500 stands for zero in the data rows.
Some points, one per row:
array([604, 674,  92, 208, 652, 374, 597, 388])
array([293, 536, 868, 938, 384, 611, 389, 595])
array([462, 543, 688, 731, 437, 681, 493, 567])
array([648, 318, 141, 251, 595, 438, 544, 399])
array([617, 736, 125, 276, 678, 417, 560, 411])
array([387, 500, 823, 925, 362, 648, 432, 574])
array([382, 386, 757, 906, 382, 622, 414, 604])
array([689, 462,   0, 172, 635, 435, 614, 359])
array([373, 397, 999, 774, 373, 617, 383, 624])
array([385, 381, 753, 737, 427, 577, 408, 656])
array([439, 477, 700, 740, 425, 639, 441, 617])
array([379, 526, 737, 915, 431, 616, 370, 632])
array([626, 535, 210, 137, 593, 411, 662, 369])
array([650, 354, 212,   0, 595, 348, 592, 376])
array([612, 288, 246, 161, 561, 350, 563, 356])
array([489, 616, 604, 738, 469, 670, 501, 548])
array([644, 631, 121, 200, 671, 397, 566, 375])
array([540, 668, 242, 325, 588, 367, 540, 428])
array([376, 448, 659, 835, 401, 555, 395, 625])
array([556, 641, 317, 310, 557, 385, 551, 385])
array([399, 597, 776, 895, 455, 626, 367, 665])
array([406, 734, 753, 873, 455, 689, 438, 603])
array([493, 828, 517, 443, 548, 496, 537, 525])
array([405, 214, 850, 732, 288, 602, 430, 561])
array([424, 661, 672, 768, 434, 682, 491, 587])
array([526, 928, 190, 415, 573, 419, 609, 413])
Then 27 other points, each followed by its number:
array([365, 674, 740, 858, 435, 633, 411, 679]) 0
array([418, 351, 750, 706, 418, 571, 429, 644]) 1
array([536, 680, 261, 372, 539, 426, 573, 373]) 2
array([595, 488, 289,  77, 616, 359, 550, 419]) 3
array([382, 347, 999, 757, 413, 633, 389, 635]) 4
array([460, 438, 735, 611, 428, 620, 485, 581]) 5
array([459, 999, 499, 726, 527, 610, 520, 546]) 6
array([599, 433, 129, 207, 580, 329, 589, 367]) 7
array([453, 295, 788, 666, 413, 651, 459, 591]) 8
array([466, 537, 531, 685, 480, 597, 468, 588]) 9
array([621, 203, 274, 112, 539, 382, 575, 347]) 10
array([417, 552, 707, 668, 459, 516, 419, 631]) 11
array([555, 507, 370, 235, 540, 358, 573, 390]) 12
array([424, 613, 689, 823, 451, 619, 416, 639]) 13
array([469, 497, 752, 702, 488, 659, 393, 634]) 14
array([462, 256, 741, 627, 432, 604, 434, 610]) 15
array([596, 626, 274, 221, 593, 406, 589, 358]) 16
array([363, 568, 707, 885, 434, 587, 375, 613]) 17
array([609, 480, 287, 106, 630, 369, 553, 427]) 18
array([371, 501, 658, 934, 409, 598, 401, 631]) 19
array([642, 696,  91, 166, 666, 392, 595, 399]) 20
array([426, 555, 848, 659, 445, 600, 449, 613]) 21
array([515, 780, 449, 652, 564, 572, 461, 552]) 22
array([607, 333, 317, 192, 530, 407, 604, 342]) 23
array([365, 347, 999, 822, 345, 605, 390, 621]) 24
array([407, 690, 872, 746, 445, 634, 417, 648]) 25
array([628, 477, 161, 195, 590, 362, 567, 365]) 26
Which two of these numbered points are nearest to each point below, looking only along the 3 directions in which the first points spread most? Their numbers follow each, nearest first.
array([626, 176, 230, 107, 556, 362, 574, 375]) > 10 23
array([584, 700, 311, 215, 590, 394, 583, 377]) > 16 2
array([590, 426, 287, 183, 546, 396, 614, 332]) > 18 23
array([612,   0, 424, 221, 508, 415, 512, 420]) > 10 23
array([401, 618, 800, 842, 454, 603, 367, 675]) > 0 17
array([351, 746, 840, 987, 415, 656, 417, 622]) > 0 25
array([561, 506, 320, 253, 567, 346, 512, 418]) > 12 16
array([589, 443, 334, 249, 584, 342, 518, 427]) > 12 23
array([679, 370,  71, 187, 610, 418, 602, 361]) > 7 26
array([369, 362, 906, 739, 390, 562, 333, 666]) > 4 24
array([535, 206, 671, 483, 486, 573, 450, 565]) > 15 8
array([595, 432, 240, 167, 588, 279, 553, 399]) > 18 3
array([594, 427, 327, 177, 565, 397, 567, 357]) > 18 23
array([529, 628, 156, 392, 582, 386, 536, 423]) > 2 16
